In the data rows, 128 means zero.
Some points, one per row:
[ 89 141  14  76 143  98 158 173  24 220 110  90 161 134 128 107 129  62
 161  74 104  78 210 145 247 157  91 102 141  24  84   8 111  80 161 170
 123]
[216 166  70 172 199 144 107  89  93 130  58 198 118  87  44 155 226  46
  96 174 186  93 139 111 104 124 175 178 186  52  63  49 188 115 173 179
 131]
[165 136  25 137 203 141 125  82  82 180  41 149 140  81  54 134 208  61
 139 157 162  62 144  97  89  97 157 164 180  34  79  59 163 110 154 160
 143]
[164 134 238 188  63 206 134 129 200  34 244 121 137  61 137 102  98 188
  41 135 132 230  68 144  11  56 208 110  82 255 166 249 186 131  46 123
 113]
[181 220 229 233 102 156 169 186 200   6 161 198  59 171 251 186 128 206
  51 180 209 169 119 147 139 153 172 188  94 176  89 139 129 142 128 208
 132]
[ 79 192 180 147  70 101  94 147 174 122 211 166 115 154 213 148  86 164
 121 129 115 173 154 133 164 162 133 157  77 145 138 197 139 105  92 113
  90]
[ 72 162 128 117 132  57  84 158  86 194  99 176 102 174 194 129 110 117
 151 120 133  89 179 137 191 191 101 129 132  32  99 104  65 102 171 114
 106]
[ 81 128  84 136 133 104 131 154  98 186  85 123 119 163 243 116 114 170
 190  92 142  87 133 138 210 175  93 145 128  74  68  48  57 105 166 165
 135]
[155  93  11  93 202 133 155 113  55 188  39 106 149 122  52 119 187  53
 165 111 130  57 149 116 165 129 111 120 183  33  81   9 130 114 171 156
 159]
[126  54 132 118 158 154 158 113 103 134 108  72 135  79  75  78 131 172
 115 126 130 124 102 136  52  69 149  95 147 180 154 159 139 142 121  85
 157]
[115  59 230 136  88 146 144 153 148  82 168  81 111 116 166  80  55 231
 116 124 125 182  67 154  66  92 133  89 107 255 197 212  79 163 114  79
 147]
[144 138  90  90 122 108 131 113 146 120 129 130 135 160  81 172 134  53
 140 136  96 118 144 107 165 149  99 117 120  93 144 117 147 139 117 132
 119]
[174 191   2  99 211 117 123  47  57 153  45  96 114 131   7 130 191  37
 156 143 155  44 153  49 149 126 107 183 183  42  84   2 209  61 121 150
  66]
[148  77  93 113 196 121 126  95  97 145  46 137 120 124  55 134 173 101
 151 149 141  78 117 110 102 116 112 121 174  78 118  99 111 150 166 110
 154]
[ 97 138 203  76 102 129 186 140  98  63 180  85 136 127 132 126  88 160
 133  80  41 208 115 183 121 145 109  15 116 244 200 182 114 185  87 106
 130]
[184  83  55 119 216 121 162 120  65 160  21 130 138 129  51 137 208  72
 145 127 161  66 141 139 178 143 105 133 194  40  73   0 128 144 206 169
 162]
[156 117 236 174 134 168  99 102 144  67 175 151 108  53  43 105 123 153
  45 171 146 186 102 130   0  59 213 107 134 227 180 255 182 133 103  56
 116]
[179 182 255 223  32 188 140 198 177  18 255 144 113  87 235  88  70 210
  28 134 159 255  90 185  93 110 205 136  89 255 146 172 142 120  98 167
 111]
[170 173 241 203  79 199 113 131 168  49 239 155 118  46  99 102 111 160
  15 155 155 231 105 144   1  63 240 121 101 253 167 247 209 107  56 115
  99]
[ 83 145 154 136  98 102 129 139 164 136 117 125 114 167 230 133  93 207
 180 144 132 129 106 133 169 168  99 182 115 150 134 129  79 153 139 142
 144]
[ 67 165 175 120  69  94 117 165 162 128 196 131 123 185 227 137  75 170
 140  98 103 154 152 145 189 171 102 128  77 139 138 168  94 116  94 122
  98]
[173  97  86 105 181 113 155  94 131 125  42 104 132 145  66 151 167 106
 173 157 145  86  96 112 163 148  87 146 173 102 133  58 116 182 184 137
 166]
[198 184 105 146 107 177 123  85 198  64 161 167 142 116  84 181 174  47
  92 157 116 158 110 103  98 106 160 163 111 123 114 142 224 133  70 170
 103]
[ 37 177 120  89  62 104 127 151  66 233 180 198 133 129 211 107  59 152
 202 118 120 111 222 129 188 167  66  65  42   0 134 170  81  74 102 117
  31]
[185 167 164 143  77 198 140 120 179  43 244 127 159  67  63 138 130  73
  41 137 101 211 114 128  53  70 193 110  86 221 171 207 241 112  30 136
  92]
[147 115   0  63 157 124 184 138  45 186  95  67 169 120  60 124 151  27
 162 101  94  86 168 118 199 120  99  99 159  57 124   9 146 106 144 164
 146]
[142  22 121 118 148  92 150  84  76 104  94 128  88 103  51 161 132 111
 159 155 134  92  62  94  88 134 141 108 182  66 110 111  94 124 177 164
 162]
[124 104 127 108 182  99  90  73 141 139  51 169 100 145  33 159 169  96
 144 167 127  85 125 101  95 140 109 130 150  71 140 163 134 158 153  67
 132]
[186 163  67 145 177 131 121 100  90 139  84 174 132 102  42 157 200  32
 110 159 155 100 153 105 129 134 154 145 173  50  85  59 179 112 164 161
 126]
[107 132 108 158 160  93 133 169  79 184  64 141 107 161 238 115 136 182
 177 111 179  85 143 157 218 190 101 173 160  63  48  16  48 111 213 188
 143]
[109 135 114 149 161  83 129 175  59 178  75 147 104 164 212 120 136 142
 159  99 172  97 166 154 243 202  95 147 162  47  62   3  55 107 221 180
 139]
[159 114 157  99  94 144 158 126 164  68 174 103 140 136  80 146 106  94
 101 140  93 165 104 130 127 121 124  94 113 187 179 154 146 159  94 117
 137]
[ 66  94 255 149  80 113 111 167 168 100 186 101 105 126 215  86  39 255
 106 130 144 193  88 159  90 131 136 117 100 255 193 240  66 149 126  54
 136]
[100 151 110 131 118 120  91  98 137 142 127 157 132 129 121 136 129 115
 139 135 114 108 136 101  79 115 142 142 119  95 132 180 137 105  97 107
 115]
[141 108   0  89 196 114 171 131  32 192  53 101 150 127  51 126 182  49
 158 115 130  64 174 125 196 136 105 111 181  20  85   0 150 108 179 160
 150]
[138  62 161  85  99 156 167 143 122  99 165  52 150 102  63  95  73 133
 107 116  88 161 101 135  79  80 127  51 118 220 203 183 129 140  92  80
 147]
[118 129 150  96 118 127 102 115 124 115 162 142 134 115  47 126 116  73
  89 130  90 144 154 113  77 105 150  73 115 128 179 203 159 115  87  71
 111]
[148 189 242 189  59 176  84 137 169  67 255 178 113  61 134 112  96 140
  17 144 132 216 128 141  14  76 229 106  88 227 159 255 192  86  55 103
  81]
[147  80 131 100 142 126 157 104 174  99 101  89 130 141 103 144 130 151
 168 153 119 123  75 111 126 127  96 139 134 166 167 130 111 193 136 111
 164]
[ 67 196 141 117  81  84  96 141 169 143 181 149 123 174 202 160  96 132
 147 133 101 146 173 130 204 184  98 156  87 102 126 166 128 124 107 125
  96]
[143 204 206 191  56 164 115 146 216  60 225 171 123 126 238 147 102 165
  90 140 139 211 107 147 113 139 173 173  71 205 111 183 160 124  74 174
  94]
[158  67 155 105 136 126 149 102 181  85  95 104 123 153  88 145 123 146
 149 153 123 125  69 111 115 130  86 112 141 174 168 150 109 201 132 102
 156]
[ 88 166 205 158 108  86  81 130 188 118 141 187  89 177 222 156 109 203
 149 145 149 143 122 133 157 191 107 175 102 129 115 177  86 150 143 115
 110]
[ 88 168  83  95  72 100 132 167 148 152 158 103 144 188 222 145  81 114
 177  98  93 132 140 129 226 171  81 138  88 106 123  93  83 116 103 168
 121]
[212 157 255 229  88 209 103 129 178  18 224 178 105  57 113 109 123 157
  13 168 167 229  68 152   0  71 230 117 105 255 164 233 187 126  79 122
 108]
[132  90  68  37 141 135 163  67 137 153  50 133 156 122  97 142 167 108
 120 139  93  85 104 112  56 122  67 167 114  99 164 101  94 150 119 115
 111]
[238 154 170 176 119 181 147  85 236  20 152 165 124 129  96 194 184  97
  92 184 157 177  53 110 101 131 155 185 120 196 127 127 190 184 111 187
 130]
[125 190 212 138 107 128 113 141 161  33 255 159 122  57  98 131 135  94
  12 113  89 248 191 136   2  87 213 108  45 224 237 231 252  72   0  93
 102]
[ 96  95 231 149  98 120 122 153 154  93 145 119  93 141 195 100  73 226
 126 129 139 161  96 152 102 134 122 114 118 208 164 184  66 152 143  84
 144]
[ 85  81 208 112  84 138 136 171 118 107 200  94 130 108 128  78  59 178
  84  95 107 177 135 163  87  87 139  48  97 209 184 216 119 121  89  58
 113]
[ 62 110 202 135  97 115  83 124 150 139 160 136 118 124 174  97  69 219
 122 117 110 146 116 129  49 102 138 113  99 172 166 255  96 123  92  54
 123]
[101 155  84 144 163  86 110 163  64 205  75 149 106 152 194 119 147 134
 163 113 162  84 177 153 224 186  98 156 154  26  55  21  82  95 203 162
 127]
[ 71 119  17  52  36  90 130 130 162 172 138  68 179 154  85 152 108  64
 174 112  76 124 151 101 213 137  58 109 125 114 173  64 141 188 100 123
 166]
[159 187 125 186 122 144  88 105 145 121 122 187 126 122 169 141 157 110
 119 151 160 120 115 118  98 135 167 176 127 100  76 112 139 107 129 170
 111]
[ 77 141 157 118 145  67  77 116 153 154 101 173  95 179 156 154 115 154
 163 144 134 110 152 118 168 180  88 153 121  70 131 160  91 138 157  82
 117]
[189 191 126 147 160 136  96  73 171  94 125 199 125 105  41 177 196  45
  92 184 140 123 137  95 102 128 159 170 141  90 122 148 203 131 120 135
 109]
[151 103  37  83 189 107 158 133  70 169  59 109 147 140  40 143 181  35
 142 110 121  70 162 125 202 143  96  99 164  37 102  17 136 122 174 146
 139]
[149 135 219 168  83 179 129 140 172  67 204 129 125  76 132 114 109 173
  61 130 134 201  97 140  56  84 184 120 102 238 159 216 169 128  74 116
 117]
Then 10 other points, each followed by its number:
[ 80 129 101 126 140  84 100 120 126 179  73 139 113 170 194 127 120 165
 180 127 132  89 127 113 145 163  96 156 134  77 110 121  69 123 156 127
 138] 0
[ 93 124  84  88 150  97 124 108 128 174  85 114 138 148 110 144 131 114
 181 140 117  91 143 105 155 145  89 137 137  90 139 120 110 145 133 104
 138] 1
[163  89  61  87 160 119 153 122  92 144  76 105 141 138  64 127 149  62
 154 122 109  89 122 113 152 136  97 101 162  88 129  54 109 146 157 137
 151] 2
[131  91   7  81 177 131 162 104  79 187  55  89 168 120  51 134 179  70
 179 114 111  60 147 105 149 115 100 116 168  47  99  53 133 121 140 148
 147] 3
[159  71  23 108 194 141 165 101  81 171  17 101 145 129  70 126 197  88
 173 113 134  52 122 107 137 114 108 127 182  53  75  24 125 135 160 168
 165] 4
[123 125 123 142 124 106 156 178 118 146  96 112 126 177 253 117 104 186
 176 102 152 113 105 158 211 181  92 156 136 125  87  31  46 138 183 186
 152] 5
[ 61 151  80 131 139  79  93 138  86 211  72 145 109 161 225 113 120 169
 187 118 151  73 160 126 171 167  99 173 140  52  80  88  59 100 172 138
 128] 6
[ 96 198 156 161 112 102  67 103 174 129 133 194 112 146 201 155 121 166
 137 157 146 138 131 108 125 154 139 200 108 107 110 178 131 120 111 130
 105] 7
[177  97  57 134 220 120 132 103  72 160  11 157 125 119  55 138 204  67
 140 144 165  59 129 120 131 134 121 137 195  35  76  29 122 138 194 146
 150] 8
[ 31 171  84  78 103  61  92 170  77 212 139 129 133 169 191 123  79  99
 166  88  90  99 207 127 209 175  87 115 100  40 118 123  81  78 127 111
 105] 9
Which three of these numbered points are nearest to each point below, ignoring the 2 directions in which the first points spread most? Their numbers follow each, nearest first.
[ 83 135 126 130 131  84 105 132 136 164  82 143 101 169 228 125 102 183
 183 127 145  95 127 129 168 174  91 174 126  99 100 108  63 137 163 136
 141] > 0 6 8
[160  81  18 110 206 141 166 102  66 185  19  95 150 117  62 117 194  82
 168 110 147  52 122 117 145 117 111 134 187  49  76   6 123 128 175 170
 165] > 4 3 8
[ 96 124 116 124 153  92 109 116 125 167  66 140 107 163 167 138 136 165
 175 131 141  85 134 124 160 169  87 168 139  73 100  99  84 139 172 122
 137] > 0 8 6
[127 119 119 148 124  96 144 163 122 156  79 108 122 179 247 120 106 189
 190 113 153 102  99 152 218 177  77 160 139 117  82  27  39 147 188 184
 159] > 5 4 8
[153  75  44 101 195 133 152  94 102 162  27 109 142 133  65 135 191  98
 168 126 132  57 112 106 134 119  96 134 175  60  98  50 126 148 161 147
 157] > 4 3 0
[ 31 148 135  81  79  90  98 153 102 169 205 109 142 129 143 113  61 123
 120  97  72 147 194 132 142 125 121  84  81 116 180 223 128  84  73  54
  98] > 9 1 3
[ 45 163 139  98  98  64 100 140 170 152 150 126 125 193 213 148  91 168
 178 112 103 125 154 123 208 186  74 146  90  99 140 161  91 138 107 106
 117] > 1 0 3
[ 82 202  98  97  90 103  84 126 134 152 182 158 144 151 132 156 112  68
 129 123  77 137 190 114 155 144 128 131  81  84 136 176 162  89  74 110
  79] > 9 1 7
[ 87 166  83 158 144  99  99 136  83 206  79 161 111 135 230 107 134 170
 171 113 165  82 157 141 158 159 129 187 138  50  51  68  83  86 171 173
 123] > 6 0 8
[168  81  17 118 217 131 164 103  65 177  15 109 147 114  58 125 209  89
 167 129 158  48 123 114 156 122 118 137 193  49  69   4 128 139 188 165
 168] > 4 8 5
[135  93   3  72 185 127 166 100  78 188  55  84 158 130  54 136 177  69
 182 115 103  60 147 107 164 122  91 120 159  51 108  49 140 119 144 140
 155] > 3 2 1
[115 167  75 153 158  98 103 140  57 196  85 173 124 116 159 130 159 100
 131 122 158  88 181 130 179 157 137 161 155  27  65  58 119  79 172 164
 115] > 6 8 7
[132 109 118 144 178 108 128 133  95 156  63 144 106 133 118 126 159 141
 147 135 164  94 143 141 158 154 116 138 162  77  96  63  96 133 192 135
 140] > 8 0 6
[ 80 134  68 100 124 105 140 154 108 187 116 104 148 163 195 125 109 133
 174  89 107  93 158 135 206 156  80 140 120  73  91  71  85 107 128 154
 127] > 3 2 4
[127 213 216 202  99 105  75 124 215  85 169 221  91 165 231 176 129 167
 115 169 168 172 117 131 140 181 142 205  98 145 102 175 132 135 128 155
  94] > 7 6 0
[143 104 106 111 160 140 131  84 158 121  92 120 137 121  59 148 162 113
 143 143 126 113 103 109  90 108 115 135 141 138 143 146 160 157 119 102
 145] > 1 0 3
[194 144 255 219  89 196 119 117 202  16 226 162 108  60 102 121 124 187
  20 164 166 237  71 148   3  79 216 122 105 255 166 246 191 144  83 104
 117] > 8 6 0
[ 83 163 172 162 103 120  88 129 134 143 160 152 113 112 196 106  90 188
 118 140 137 156 135 124  80 116 157 140  96 159 129 209 113  99 105 101
 111] > 6 0 1
[104 102 132  87 140 107 128 105 151 118 117 124 124 155  72 154 129 108
 142 125 100 121 129 107 126 132  94  98 122 109 162 167 127 152 112  81
 130] > 1 2 3
[170  71  26 102 169 140 177 109  92 158  37  78 146 128  81 126 169  88
 185 123 133  68  86 108 144 113 104 128 174  93  96  19 109 156 165 179
 177] > 4 2 5
[163  83  72 122 214 119 132 103  80 151  32 133 117 120  51 133 200  89
 148 140 158  66 132 116 134 138 114 129 186  57  90  40 126 142 194 130
 151] > 8 4 0
[169  91  58  78 166 122 167 118 105 138  64  86 144 150  72 142 156  65
 164 130 119  90 119 124 178 139  86 115 161  98 118  35 112 155 163 152
 156] > 2 4 3
[110 184  91 171 143 110  88 138  98 191  88 173 117 121 218 118 143 150
 155 126 168  93 154 124 150 155 140 183 139  63  56  76 100  83 167 171
 112] > 6 7 0
[ 59 141 128 123 134  71  83  98 149 169  91 163 105 159 172 157 117 158
 170 141 131 102 140 110 142 163 102 166 119  74 124 174  94 133 137  95
 119] > 0 1 7
[127 231 176 200  90 124  72 109 192  99 169 217 102 138 219 160 131 160
 111 175 164 160 123 118 117 156 162 215 102 128  98 175 157 113 118 166
  84] > 7 6 0
[159  89  17 111 211 138 161 100  65 182   6 104 144 114  57 119 205  85
 166 130 158  47 135 115 156 121 111 136 195  52  73   7 130 130 192 167
 164] > 4 8 5
[ 53 119 151 115 119  86  79 124 126 176 113 143 111 145 186 111  83 190
 156 121 117 109 133 116 105 133 113 121 114 110 131 205  79 111 120  74
 122] > 0 1 6
[ 93 124  52 122 176  86 102 115  55 221  41 149 123 135 147 116 152 121
 179 115 140  53 161 119 146 145 110 151 160  19  79  77  93  97 173 138
 136] > 6 0 8
[127 123 187 121 138 131  97  98 133 103 159 142 123  94  24 123 120 104
  74 152 108 157 136 116  57  92 149  85 127 162 184 237 175 134 102  52
 116] > 1 9 2
[114 243 163 170  88 111  82 132 183 111 188 209 113 146 199 171 125 118
 104 156 137 172 150 123 147 169 150 188  92 106 111 177 154  93 102 151
  84] > 7 6 0
[ 71 121 111 122 152  90  95 111 101 191  67 156 116 159 161 121 120 153
 172 117 127  75 149 118 122 147 111 139 136  55 100 138  81 105 147 108
 121] > 0 6 1
[147 116 124 116 137 153 133  90 160 102 126 114 126 107  61 139 136 110
 115 158 116 135 104 100  78  85 143 132 135 151 158 169 171 147 102 108
 139] > 1 3 0
[ 80 125 218 146  99  98 105 147 187 105 142 142  92 181 237 132  86 224
 143 116 133 156  94 139 141 185  91 144 101 166 133 187  67 155 130  95
 123] > 0 8 1
[ 51 131 120 115 101 110 125 167  99 175 142  97 129 143 220  91  72 187
 162  99 118 124 149 143 160 136 114 117 109 131 126 135  71 103 128 123
 131] > 3 4 2
[134 190  76 170 157 122  97 130  95 178  95 173 128 113 173 133 165 111
 140 138 168  97 157 122 135 147 162 180 146  47  60  71 124  83 159 181
 116] > 6 7 0
[146 144 103 136 127 145 135  99 181 107 119 137 138 143 133 152 149 125
 145 137 131 122  98 115 135 137 118 162 124 122 108 119 146 148 112 159
 127] > 0 1 4
[ 93 218 162 176  95 115  75 112 192 122 169 202 112 134 226 154 114 170
 130 152 142 160 134 112 117 149 151 204  94 135 106 198 145 113  93 140
  94] > 7 6 0
[ 40 165  84  80 100  63  95 164  86 204 148 121 132 177 196 129  82 111
 176  89  83 104 202 121 233 173  83 121  95  52 128 116  88  86 125 112
 107] > 9 1 3
[171  86  79 126 196 116 143 111  98 141  30 137 120 141  73 138 183  97
 153 143 151  67 110 117 139 141 108 138 179  61 100  44  99 148 184 143
 157] > 8 4 0
[ 57 125 201 146  93  98  79 141 141 144 140 153 100 138 213 101  68 214
 135 125 130 140 125 138  84 134 130 131 102 150 143 214  71 112 127  74
 123] > 0 6 8
[112 132 131 143 140  78 123 160 103 162  85 150 106 181 224 125 119 157
 168 120 148  95 138 145 198 184  85 153 145  67  88  59  47 131 191 156
 138] > 8 5 0
[129  96  47 103 180 113 146 105  97 168  46 108 131 139 108 127 169 114
 176 119 134  61 118 116 158 134  95 143 161  64  89  53 109 135 164 146
 149] > 4 0 3
[146 117  23 123 201 129 132  79  71 192  31 129 137  97  64 126 198  83
 158 137 157  50 147 104 108 109 136 156 184  32  83  45 141 109 168 147
 148] > 6 0 8
[104 188 208 174 107  92  73 125 201 105 145 200  91 167 221 169 128 189
 133 162 159 153 127 136 160 192 119 187 103 120 110 174 109 142 142 124
  99] > 7 0 6
[118 165 182 163  78 132 102 131 192  89 174 164 114 145 196 145 108 172
 117 130 128 156 102 129 100 133 141 155  91 169 126 196 129 132  91 126
 100] > 0 7 6
[ 20 156 146  76  73  80  97 175 108 167 203 110 132 148 181 105  48 141
 138  83  72 145 195 138 168 145 102  87  75 113 164 212 108  80  77  69
  93] > 9 3 1
[109 102  65  81 176  98 106  74 114 168  63 139 130 133  45 144 160  71
 157 138 104  70 140  84  96 119 106 110 147  44 131 155 144 134 119  80
 126] > 1 0 3
[146 124  79 105 153 127 118  88 137 134  95 133 143 118  57 150 158  75
 135 152 122 100 121  95 101 113 136 134 144  99 132 131 162 134 114 120
 134] > 1 0 3
[120 118  85 136 149 136 130 135  98 158  91 128 137 130 153 121 143 130
 156 113 137  88 132 126 147 127 127 134 141  91  87  83  99 120 142 162
 136] > 4 6 8
Here are 10 other points, each followed by its number:
[126  58 151 118 157 165 150 117 109 130 113  69 131  71  76  81 121 186
 114 123 130 131 104 138  49  61 153  97 156 183 163 166 137 146 124  82
 160] 0
[ 85 155  73 154 152 104 101 140  73 211  66 152 120 142 220 108 140 166
 175 117 162  71 157 136 171 158 130 177 145  50  56  55  81  88 175 166
 131] 1
[108 193 255 195  38 151  67 152 175  80 246 181 105 103 228 102  67 210
  60 132 136 217 114 159  41 115 198 132  67 215 141 255 144  92  67 112
  80] 2
[158 109  40  96 131 150 178 136  96 135 117  70 163 100  69 117 144  75
 137 116 111 118 135 127 147  95 130 105 148 125 135  45 152 127 126 165
 156] 3
[180 153 216 213  93 191 118 135 161  49 200 162 127  54 131 109 131 172
  41 146 168 206  92 150  28  79 224 140 113 234 120 199 182 119  97 142
 104] 4
[229 169  88 168 154 168 131 100 142  93  94 173 133 105  75 167 197  41
 103 162 162 123 110 113 115 124 171 155 159 103  84  61 181 127 142 192
 125] 5
[163 178 211 180  75 188  93 128 149  66 242 171 129  48  78 108 107 106
  15 142 127 212 128 133   0  59 240  94  90 218 166 254 211  88  48 102
  91] 6
[158  78  81  95 174 125 148  91 128 129  50 110 136 146  79 142 160 110
 173 136 133  87  95 109 133 128  98 133 167 105 124  78 107 165 154 129
 162] 7
[134  98  64 109 177 113 146 119  98 163  52 111 135 139 120 136 165 119
 165 114 136  73 125 132 166 148  95 140 168  69  84  53 103 136 175 151
 147] 8
[200 170  66 155 187 136 105  99  89 131  82 190 126  84  35 146 209  30
  94 160 170 105 157 113 114 123 173 158 168  51  83  60 199  99 156 165
 114] 9
The same question for these:
[205 163  87 167 192 139 106  82 104 129  59 197 127  92  44 155 211  55
 106 175 178  91 139 106  97 124 169 166 177  57  87  69 177 119 173 154
 128] > 9 2 4
[212 186 161 194 125 165 129 109 214  49 155 182 123 122 142 181 183 114
  94 166 169 166  87 123 127 137 158 194 124 155  94 115 186 152 118 187
 117] > 5 9 4
[100  56 148  89 134 160 144 103 123 127 149  64 141  75  47  86 101 175
 110 118 101 143 111 121  31  54 140  74 126 203 196 215 150 139  85  53
 154] > 0 7 8
[ 88 173 161 161 101  90  80 142 142 150 131 182  99 159 232 137 102 166
 147 135 146 124 134 123 135 165 126 167 104 102 102 164  82 112 140 122
 103] > 2 9 1
[142 108  18 117 200 127 109  74  71 195  28 141 136 105  52 131 192  67
 161 144 140  54 146  93  86 105 146 150 186  25  85  78 136 110 159 129
 149] > 1 8 2
[118 149 244 214 120 186 100 115 175  92 191 200 124  63 205 142  83 223
  73 174 177 183  83 161  62 102 175 173  69 183 125 255 180  69  54  30
  73] > 1 2 9
[135  86  89  65 101 153 186 158  73 130 181  33 174  87  60  84  90  86
 110 102  86 149 140 142 128  77 132  49 126 183 181 109 154 109 102 120
 145] > 3 0 8
[119  48 170 123 136 158 146 119 117 113 126  75 129  86  86  82 105 194
 115 124 123 136  88 140  36  71 148  79 140 198 173 203 122 145 114  73
 153] > 0 7 8
[ 86 150 200 130  31 142 153 223 111 110 250  75 132 127 243  67  23 196
  95  82 103 206 148 178 162 126 139  80  72 229 168 152  85 105 100 133
 119] > 3 6 8
[171  78  29 117 210 133 163 108  66 170  10 110 143 118  58 127 207  88
 165 128 161  55 131 124 158 130 112 144 197  47  71   0 131 143 192 173
 167] > 8 7 4
[ 89 180 139 154 127  96  81 101 163 146 116 173 112 145 180 155 126 159
 157 153 134 113 133 105 118 153 123 182 115  93 109 182 121 125 119 119
 112] > 2 9 1
[122 144 112 143 158 100 110 145  83 167  97 168 109 152 155 130 150 107
 145 117 146 102 165 134 191 166 110 132 153  55  83  58  92 103 182 152
 117] > 9 4 2
[223 156  92 154 140 167 131  90 159  81 114 175 138 123  82 174 195  43
 101 156 144 122  94 105 104 126 164 162 147 113  91  83 181 137 120 190
 125] > 5 9 4
[116 135 143 103 100 153 109 114  98 120 211 118 150  57  30 104 112  67
  55 125  89 168 175 123  37  53 193  66 106 161 193 236 207  86  56  69
 102] > 6 3 2
[149  76 160 107 132 130 148 100 175  91 105 101 118 141  91 135 113 151
 143 148 122 134  78 120  90 116 104 111 137 183 170 166 119 183 125  87
 153] > 7 8 0
[155  99  51  93 185 115 150 116  78 163  51 114 144 137  59 137 187  57
 149 115 124  64 151 125 183 147  93 113 175  50  92  20 131 132 181 147
 144] > 8 7 3
[148 103   8  66 167 124 176 138  48 173  87  79 166 123  56 121 151  32
 162 110 113  83 165 125 202 129  98  97 164  68 124  12 129 117 159 163
 161] > 3 8 6
[ 82 219 194 171  91  90  65 144 175 121 185 206  98 156 222 148  97 161
 108 145 142 162 158 138 155 175 137 171  90 126 124 203 125 118 111 116
  85] > 9 2 5
[170 103 126 102 161 116 144  89 189  83  83 114 117 171  70 178 149 106
 165 173 129 117  75  98 148 149  80 142 145 138 153 113 125 197 147 117
 152] > 7 8 5
[109 125 113 155 150 103 135 167  93 176  66 142 104 167 240 117 137 179
 176 103 168  88 137 150 209 179  92 165 149  66  53  30  55 121 198 182
 138] > 4 1 8
[ 93 180 173 152 113  80  81 134 166 132 132 182  99 182 198 161 120 150
 146 139 133 131 160 130 180 191 104 169 108  91 118 162 104 131 136 120
  98] > 9 2 5
[124 136 175 127  51 149 159 199 126 100 232  92 142 126 202  96  57 145
  86  95 110 195 130 169 159 133 146  88  88 205 154 128 108 113 102 151
 118] > 3 8 6
[ 44 167  93 100 114  53  86 159  66 208 132 159 122 181 183 131  89  96
 156  91  94  88 211 132 204 174 101 113 111  30 111 119  82  67 137 106
 103] > 6 2 9
[170 114 101 203 127 214  97 101 143  98 147 180 155 112  49 133 148  64
 110 198 157 152 131  58  23  84 143 137 123 115  77 180 240 145  45 186
 135] > 2 9 1
[149  84  89  85 136 137 181 152  80 133 128  58 146 109  70  97 126  87
 129 109 109 120 135 138 161 108 116  77 145 143 153  61 131 135 143 137
 150] > 3 8 0
[141 192 255 240  52 168  74 149 205  35 255 198  91  85 224 102  81 232
  26 155 178 244 101 162  29 110 225 156  73 255 148 255 148 111  81 107
  86] > 9 4 1
[ 92  74 208 135 121 147 141 130 135 107 155  83 109  97 137  78  84 235
 113 123 133 161  98 145  62  88 144 100 123 229 179 218 111 145 116  71
 149] > 0 7 8
[156 191 251 211  77 160 107 148 224  37 210 186 103 134 229 152 117 201
  72 152 169 206  86 150 116 155 172 175  88 219 111 185 141 145 115 168
  99] > 5 4 9
[ 74 224 166 145  84  87  74 145 147 137 187 190 115 158 211 152  98 132
 118 134 122 157 183 131 178 175 137 169  85  98 123 178 131  91 106 122
  90] > 9 2 6
[143 104  26  64 137 142 182 139  71 174 121  52 176 109  63 114 127  53
 153 102  89 103 153 131 177 110 102  79 147 107 141  39 143 119 125 149
 150] > 3 8 0
[112 144 193 109  37 149 150 171 146  87 253  78 147 110 155  96  50 145
  75 103  79 209 140 152 122 100 156  76  74 234 202 195 136 115  68 106
 114] > 3 6 8
[176 146 102 145 171 141 128 107  99 126  96 155 132  97  57 137 185  69
  94 148 160 121 140 127 113 119 156 137 161  93 105  87 175 118 151 141
 127] > 9 4 2
[108 129 106 155 159  91 130 170  81 185  62 144 103 171 240 117 132 172
 172 104 174  78 135 150 212 194  93 171 153  57  49  15  41 117 212 179
 135] > 4 1 5
[137 116   1  62 158 126 170 130  49 186  92  82 168 123  54 118 154  17
 148 105 103  81 172 116 201 122  98 101 161  60 118  11 147 108 147 164
 143] > 3 6 8
[135  57 121 123 161 159 143 110 108 134  91  85 135  90  69  98 139 154
 124 122 136 109  99 128  67  77 137  96 153 161 146 140 121 141 134  92
 162] > 0 7 8
[206 159 129 180 161 172 108  87 137  87 123 181 125  63  59 137 193  86
  69 173 171 142 115 113  49  88 199 158 152 133 105 130 209 119 132 153
 122] > 9 4 1
[ 69 138 124  74 102 118 100 128  97 162 194 108 150  89  62 102  87  83
  93 107  67 143 192 122  77  79 150  63  95 135 190 236 167  82  62  48
 103] > 6 3 2
[ 78 146 139 147 150  70  78 151  86 186  73 173  94 170 210 122 125 161
 159 118 158  84 161 148 179 195 101 151 144  34  68  86  48 110 196 134
 124] > 9 2 1
[164 209 172 215  79 157 111 134 207  74 177 193 117 147 232 168 146 154
 103 143 153 178  95 130 142 163 158 207  89 161  76 128 140 122 106 206
  99] > 5 9 4
[127 148 181 174 106 155 132 160 131 118 176 127 126 106 196  98 112 196
  94 119 158 167 123 161 122 118 160 140 124 179 115 131 132 105 128 158
 120] > 4 1 8
[ 98 165 244 182  82 118  69 144 155 101 182 181  94 122 185 118  81 184
  81 143 139 170 130 129  62 124 174 124 101 175 145 238 120 106 103  83
  93] > 2 9 6
[201 174  81 180 153 170 107  62 151  94 110 187 141  85  67 158 205  52
  92 173 145 121 104  87  41  89 193 172 145 105  84 130 209 108  95 175
 111] > 2 5 9
[ 70  80 205 111  95 137 125 135 149 115 184  81 122 111 139  85  62 226
 114 112 102 166 105 143  61  82 133  84  95 227 193 250 105 141  84  54
 131] > 0 7 8
[145 212 188 201  61 159 112 148 212  69 205 190 121 153 255 160 119 168
 105 133 147 187 104 145 149 161 155 194  78 173  87 145 141 126  95 198
  95] > 5 9 4
[ 27 161 130  83  66  79  95 170 116 173 190 125 135 168 193 121  56 127
 140  83  72 142 199 129 171 150  95  93  71  99 152 199 103  89  85  86
  90] > 6 2 3
[ 88  25 213 160  92 108 165 121 158  75 189  95  84  73 101  80  96 202
  75  80 120 150 123 128   8  67 177  54 131 255 210 222 145 150 121  12
 144] > 0 7 8
[ 86 126 103 124 138  98 134 147 127 168  93 113 123 171 205 130 126 162
 180 109 134  92 139 132 200 167  88 160 128  81  92  81  74 137 159 157
 134] > 8 7 4
[109 153 160 147 120 103  79 120 136 136 125 179 102 141 148 134 120 133
 113 134 134 127 135 126 108 143 138 131 122 106 124 180 115 115 126 111
 105] > 2 9 6
[137  64 212 115 107 133 145 137 165  75 137  90 121 140 116 114  87 184
 120 138 127 160  71 143  98 116 115  94 127 223 188 176  91 179 134  87
 155] > 7 8 0
